(134): [ 87  20  52 -35  50  86 -58]
(160): [-39   0 -17 -24 -12 -13  -4]
(88): [ 74 -22   1   9  87  19   7]
(163): [  48   20  -24 -101   11  -45   35]
(80): [ 24 -66 -24  65  33 -68  85]
(122): [ 22  19 -63  67  -1 -85 102]
(123): [ 81   7  19  -4  60  20 -11]
(175): [  98 -101  -60   48   98  -16   53]
(170): [ -91   49   20  -24 -101   11  -45]
(81): [ 71   3  32 -25  67  35 -10]
[ 87  20  52 -35  50  86 -58]
(134)
[  98 -101  -60   48   98  -16]
(175)
[  49   20  -24 -101   11  -45]
(170)
after: [0]
[-17]
after: [50]
[86]
len: [-91  49  20 -24]
4
len: [ 71   3  32 -25  67]
5

(17): [-26  38 -65  -8  44 -65]
(112): [-26  38 -65 -21   0 -19]
(32): [-26  38  37 -21  95 -64]
(15): [-26 -66 -65  -8   0 -19]
len: [-26 -66 -65  -8   0 -19]
6
after: [95]
[-64]
[-8 44]
(17)
[-26  38 -65 -21   0 -19]
(112)
after: [-66]
[-65]
after: [44]
[-65]

(102): [-12 -75  24 -10  76 -21  -4 -84  46  75  -2  29 -60  24  64  27  19   6
 -11 -19 -11   6  29  55 -38]
(69): [ 60 -20 -58   0  -7 -30  64   7   5   1  60 -20 -58   0  -7 -32  64  10
  41 -11  76   8  44  55 -12]
(116): [ 27  19 -76  15 -65  33 -21  40 -24 -41  30 -23 -71 -14 -58 -24  22   7
  32   7  52 -26  27  49 -40]
(167): [  44   24 -104   15  -21   89    2   34   55    1   60  -20  -58    0
   -7  -32   64   10   41  -11   76    8   44   55  -12]
(79): [-28  -6  61 -25  20 -41  24 -35  21  15 -14  24 104  20  35  13 -34  -1
 -33  19 -33 -31 -25 -31  22]
(77): [-25 -77  67 -37  71 -23 -21 -70  48  68 -10  35 -45  14  88  -2 -24 -21
 -21 -17 -39  17 -32 -31  55]
(84): [  44   24 -104   15  -21   89    2    7    5    1   60  -20  -58    0
   -7  -32   64   10   41  -11   76    8   29   55  -12]
(124): [-22 -28  84 -14   9 -44 -14 -56  15  19 -32   8  40  18  17   1 -55  -6
 -40  64 -48 -32 -23 -38   9]
(13): [-12 -75  24 -10  65 -21  -4 -84  46  75  -2  33 -60  24  64  27  19   6
 -11 -19 -11   6 -11  -6  59]
(180): [-21  41  62  14 -87 -45 -14  50 -71 -67 -44 -34  37 -20 -81 -10 -30  35
 -53 -24 -68 -32 -16 -39 -61]
[  44   24 -104   15  -21   89    2    7    5    1   60  -20  -58    0
   -7  -32   64   10   41  -11   76    8   29   55  -12]
(84)
len: [-22 -28  84]
3
[-14  50]
(180)
[-12 -75  24 -10  65 -21  -4 -84  46  75  -2  33 -60  24  64  27  19   6
 -11 -19 -11   6 -11  -6  59]
(13)
[  44   24 -104   15  -21   89    2   34   55    1   60  -20  -58    0
   -7  -32   64   10   41  -11   76    8   44   55  -12]
(167)

(145): [  1 -33  32   3   1  52 -57  -8  11]
(78): [ 43 -39 -37   5   5  29 -62  -5  62]
(4): [-14  -2  10 -60 -22  27 -19  -3 -21]
(215): [ 43 -45  -4  33  19  30  38   0  54]
(60): [-12 -44  16  16 -42  51  27  10  -6]
(139): [ -8 -24  32  42   9  16  29 -10  13]
(184): [  0  13  29 -88 -18 -33  55 -20 -12]
(159): [-31  -5 -46 -24  15 -25  20  -8  22]
(168): [ -8 -32   0 -41  10  37  -3 -15  10]
(147): [  8 -29  11 -25  -1  18  -9  29  -6]
(10): [-46 -36  20  29  33  26 -22   6  13]
(7): [ 42 -24   0  43  -4   4  49 -41  69]
[-14  -2  10 -60 -22  27 -19  -3 -21]
(4)
len: [ -8 -32   0 -41  10  37  -3 -15]
8

(73): [ -4  11  40 -48  55  -2  25  80  64 -63]
(58): [   3  -13  -49   56  -65    4  -33 -100  -74   76]
(90): [  2  -6 -17  18 -27  -2  -9 -38 -27  23]
(93): [  3 -10 -34  39 -46  -3 -22 -66 -48  47]
(133): [ 1  0 -4  2 -3  0 -1 -4  1 -1]
len: [ -4  11  40 -48  55  -2  25  80  64 -63]
10
len: [ 1  0 -4  2 -3  0 -1 -4]
8
len: [ -4  11  40 -48  55  -2  25]
7
after: [-65]
[4]
len: [  3 -10]
2
len: [  2  -6 -17  18 -27  -2]
6

(40): [ 0  0  0  1 -1 -1  0  0  1 -1  1  0  1  1  1  0  0 -1  0  0  0  0  0  0
 -1 -1  1  0  2 21 59 76 81 79]
(62): [-1  1  2 14 50 75 80 79 83 80 81 80 80 81 81 82 81 79 80 81 80 81 81 80
 80 81 81 81 81 81 82 81 80 82]
(143): [-1  0  3  1  0  0  1  1  0  0  0  0  0  1  1  0 -1  0 -1  0  1  1  1 -1
 -2  0  1 14 49 75 79 83 81 82]
(131): [ 0  0  0 -1  0 -1  0  0  0 -1  1 11 46 74 80 80 80 81 80 80 80 81 81 80
 82 81 82 81 80 81 -1 82 81 79]
(89): [ 0  0  0  0  0  0 -1  0  2 -1  0  0  0  0  2 10 43 73 82 81 81 81 80 81
 81 82 80 81 81 82 80 80 82 80]
(38): [-1  0 -1  0  0 -2  0  1  0  1  0 -2  0  1 -2 -1 83  2 -1  1  0  1  0 -1
 -1 -2 -1  0  1  2  7 36 70 80]
(157): [ 1 -2 -1  2 20 58 77 81 79 82 81 80 81 80 80 79 81 82 80 81 81 82 82 80
 80 80 82 80 81 81 81 81 80 80]
[ 0  0  0  0  0  0 -1  0  2 -1  0  0  0  0  2 10 43 73 82 81 81 81 80 81
 81 82 80 81 81 82 80 80 82 80]
(89)
[ 0  0  0  1 -1 -1  0  0  1 -1  1  0  1  1  1  0  0 -1  0  0  0  0  0  0
 -1 -1  1  0  2 21 59 76 81 79]
(40)
[ 0  0  0 -1  0 -1  0  0  0 -1  1 11 46 74 80 80 80 81 80 80 80 81 81 80
 82 81 82 81 80 81 -1 82 81 79]
(131)

(137): [ -6  -7   8  60   5 -11  -8   0  18  -2 -13 -29  21   9   9   1 -16  23
  34 -33  46  -5  -1  43  39  18   2]
(75): [ -2  -3   2 -25   1  14   7   3  -3   1  12  10  -6  -3  -7   0   6  -4
 -19  12 -17  -5  -5  -6 -14  -4   4]
(50): [ -1  -7   8  60   5 -11  -8   0  -2  -2 -13 -29  21   9   9   1 -16  23
  34 -33  46  -5   2  43  39  18   2]
(156): [ -1  -5   3  45   1 -12  -6   0  11   1 -11 -20  13   7   8   2 -11  16
  27 -20  34   0   3  28  28  11   1]
(141): [-14 -14  12  84  11 -11  -7   3  29  -1 -10 -44  34  18  11   8 -21  36
  48 -52  68 -12  -3  72  58  31   8]
(127): [ -1  -1   0 -12  -1   5   3   1  -1  -1   5   4  -2  -2 -20   6  22  -9
 -57  15 -49 -23 -26  -6 -36  -5  16]
(22): [ -2   2  -3 -26   0  12  -1   1  -4  -1  12  45  -7  -3  -2   1   8  -6
 -19   6 -18  -5  -6  -6 -15  -4   2]
[ -2  -3   2 -25   1  14   7   3  -3   1  12  10  -6  -3  -7   0   6  -4
 -19  12 -17  -5  -5  -6 -14  -4   4]
(75)
[-2 -3  2]
(75)
[ -1  -7   8  60   5 -11  -8   0  -2  -2 -13 -29  21   9   9   1 -16  23
  34 -33  46  -5   2  43  39  18   2]
(50)
[ -2   2  -3 -26   0  12  -1   1  -4  -1  12  45  -7  -3  -2   1   8  -6
 -19   6 -18  -5  -6  -6 -15  -4   2]
(22)
[ -1  -5   3  45   1 -12  -6   0  11   1 -11 -20  13   7   8   2 -11  16
  27 -20  34   0   3  28  28  11   1]
(156)

